Each path below is one point turned by a fixed rotation once a step. After each direction that follows a path, write how fast that rotation turns it, in degrees per step (0 if it stays still).
Each turn is a multiple of 5 degrees from 10 to 175, or 0.
Each row of a path follows its step; steps can be skipped.
path 1
step 0: [ 0.70  1.47  0.23  0.44 -0.95  0.46  2.57 -3.24  2.53 -0.89 -2.52  1.39
 -1.26  1.70 -0.56 -1.13  1.05 -1.02  2.02 -1.96 -0.77 -0.47  0.61 -0.98
  2.01 -0.91  0.08  0.41  1.97 -0.72 -0.34  1.40 -0.07  0.82  1.51 -0.38
  0.23 -1.09  1.71 -0.62  0.20  0.30 -0.13  0.04  0.50 -0.49]
step 1: [ 3.42  0.30 -0.36  1.17  1.83 -0.98 -0.05  2.09  1.26 -1.79  0.07  1.91
 -0.56 -0.55 -0.47 -0.34 -1.20  0.01  0.01 -1.13  0.19 -0.08  2.19 -1.50
  1.86  1.02  0.76 -1.86 -0.07  1.51 -0.71  1.12  1.95 -0.18  0.63 -0.61
  2.48  0.75 -0.34 -0.43  0.09  0.79  1.96  0.56  1.54  0.40]
step 2: [-0.46  0.83  0.69 -1.85 -0.42 -3.61 -1.58 -0.28 -0.17  0.54 -0.58 -0.21
  1.79 -1.21  0.02  0.15  0.10 -0.71  0.25 -0.53 -0.34  2.70  0.05  1.38
  1.07 -0.24  1.10 -0.67 -0.40 -1.17 -0.44  0.92  0.34 -0.77 -1.42  0.95
  0.70  1.73  0.47 -2.45 -0.93 -1.76  2.22  2.28  1.67  1.52]
step 3: [-0.02  1.24  1.70 -1.34 -0.41 -1.90  2.53 -1.46  0.59 -0.73 -0.82 -1.30
 -0.20 -0.04 -0.12 -0.71  1.65  2.61  0.10 -0.87 -3.07  1.57 -1.85 -0.39
  0.60  2.61 -0.18 -0.99  0.22 -0.63  0.67 -2.07  1.38  0.39 -1.66  1.44
  0.06 -1.43 -1.22  1.04 -0.86 -0.13  0.24  0.16 -0.72  0.25]
step 4: [ 0.29  0.00 -1.51 -1.56  0.63 -1.26 -0.02  1.19 -1.05  0.58  3.47 -1.56
 -0.40 -0.95  0.38 -0.69 -1.25  1.52 -2.02 -0.28 -0.50 -0.67  0.00 -0.35
 -1.52  1.05  0.96 -2.19  0.36  0.85  0.60 -2.77  1.85  1.29  1.73  0.38
  1.73  1.44  1.32  0.77 -0.78  0.94 -1.18  0.75 -0.99 -0.80]
step 5: [-3.69  0.34 -2.82 -0.11 -2.40 -0.95 -1.37  1.18  0.83  1.22  0.24 -1.16
 -0.44 -1.42  0.25 -0.83  0.03 -0.49 -1.25  0.03 -0.78 -0.24 -1.82  0.42
  1.11 -1.12  0.30  1.31  0.50  0.86 -0.38 -0.50  0.06 -0.73  1.50  0.63
 -1.74  1.13  0.38 -0.12 -0.17 -3.37 -1.61  0.32 -1.50 -0.27]
step 6: [-1.47 -1.01  0.29  2.84 -1.70  1.79  0.59 -1.48  0.02 -1.69 -0.39 -0.93
 -0.58 -1.71 -2.14 -1.50  0.61  1.86  0.49  0.11  0.57 -0.50 -1.00 -0.17
  1.22  0.01 -0.34  0.49  1.79  0.41 -0.37  0.32 -0.13 -0.21  0.62  0.62
 -1.41  1.27 -1.36  4.26  0.84  1.22 -0.11 -0.20 -1.30  0.00]
step 7: [ 1.46 -1.90  1.58 -1.11 -0.71  0.37 -0.20  0.08  0.04  1.51 -0.04  1.67
 -0.59  1.25  1.00  0.27 -0.06  0.79 -0.24  1.13  3.53 -1.25  1.56 -0.15
 -0.98 -1.41  0.46 -0.64  0.78  1.79 -2.52  0.73  0.52 -0.24  1.53  0.82
 -0.85  3.54  0.54  1.54 -0.42  1.48 -0.70  0.60 -0.11 -0.70]
step 8: [-0.60  0.57 -0.55 -0.25 -0.94 -1.15 -0.72 -0.42  0.84 -0.42 -0.35  1.39
  0.20  1.98 -0.59 -0.82  3.74 -0.83 -0.24  1.39  0.89 -1.99  2.33  0.01
  0.43 -0.43 -0.52  1.74 -1.60  0.50 -2.64  1.64 -0.86 -0.45 -1.34  1.58
 -1.01 -0.74  0.23 -1.66  0.75 -1.51  1.61  0.50 -1.90 -0.67]
step 9: [ 0.74 -1.51  2.33  0.84  2.15  0.33 -1.20 -1.25 -1.39 -2.55  0.58  0.85
  0.66 -0.44 -1.99  0.75  0.72  1.04  0.10  0.82 -0.30  1.23  1.15 -0.69
 -0.34 -0.68 -2.00  0.30 -2.08 -0.28  0.47  1.05  1.73  0.06 -1.32  2.40
  2.44 -1.30 -1.52  0.71  1.97 -0.35  0.15 -1.40 -0.52 -0.42]
Speeds:
[ 0.37 -0.21  0.42 -0.19 -0.10 -0.39  0.38 -0.20 -0.48  0.24 -0.26 -0.35
  0.25  0.35  0.71 -0.81 -0.19 -0.27 -0.05  0.38  0.24  0.21 -0.13 -0.02
  0.31  0.84 -0.12 -0.32 -0.01 -0.59 -0.27  0.52  0.05  0.25 -0.52 -0.42
 -0.49  0.40  0.57  0.15 -0.18  0.29 -0.29 -0.53 -0.69 -0.42] : 90
[ 0.58 -0.12 -0.30  0.05 -0.41  0.16 -0.35 -0.08  0.09 -0.35 -0.39  0.90
 -0.03  0.46 -1.02  0.20 -0.27 -0.45  0.29  0.64  0.24 -0.24 -0.11 -0.32
 -0.37  0.06  0.27  0.74  0.07 -0.32  0.01 -0.20 -0.32  0.45 -0.05  0.65
 -0.23  0.62  0.09  0.19 -0.17 -0.09 -0.03 -0.62 -0.13 -0.47] : 40
[ 0.24  0.00 -0.36  0.13  0.05  0.17  0.56 -0.50  0.17 -0.66  0.39 -0.19
  0.54  0.33 -0.35  0.26 -0.61 -0.31  0.05  0.18  0.43  0.63  0.21 -0.75
 -0.15  0.58 -0.34 -0.20  0.22  0.26  0.09  0.01  0.52 -0.28  0.28 -0.01
 -0.12 -0.81 -0.51  0.78  0.13  0.07  0.17  0.32 -0.60  0.24] : 130
[-0.49  0.66 -0.19 -0.75 -0.02  0.48  0.12 -0.29  0.35  0.36 -0.43 -0.09
  0.54  0.34 -0.02 -0.31  0.23  0.25  0.12 -0.29 -0.13  0.15  0.88  0.05
  0.35  0.60 -0.08  0.66  0.27 -0.44 -0.23 -0.36 -0.18 -0.55  0.54 -0.16
 -0.44  0.12 -0.63 -0.47  0.06 -0.54 -0.14 -0.37  0.10 -0.28] : 135
[-0.85 -0.05  0.63  0.22  0.50  0.17  0.44 -0.22  0.44  0.15  0.18  0.88
  0.01  0.21 -0.16  0.00 -0.02 -0.25 -0.74 -0.37  0.70 -0.43  0.25 -0.02
  0.17 -0.55  0.09  0.22 -0.54 -0.32 -0.02  0.16  0.51  0.12 -0.13 -0.21
 -0.71  0.10  0.27  0.31  0.84  0.14  0.25 -0.01 -0.12 -0.10] : 40
[ 0.18 -0.46  0.34 -0.36 -0.53 -0.29 -0.44  0.65 -0.13 -0.04  0.03 -0.24
  0.60 -0.11  0.09  0.26 -0.43 -0.17  0.19 -1.26  0.61  0.30  0.34  0.15
 -0.60 -0.25 -0.43  0.22  0.30 -0.14 -0.28 -0.29  0.13 -0.19  0.09  0.22
 -0.15 -0.29  0.84  0.22 -0.05 -0.18 -0.07  0.15  0.27 -0.67] : 135
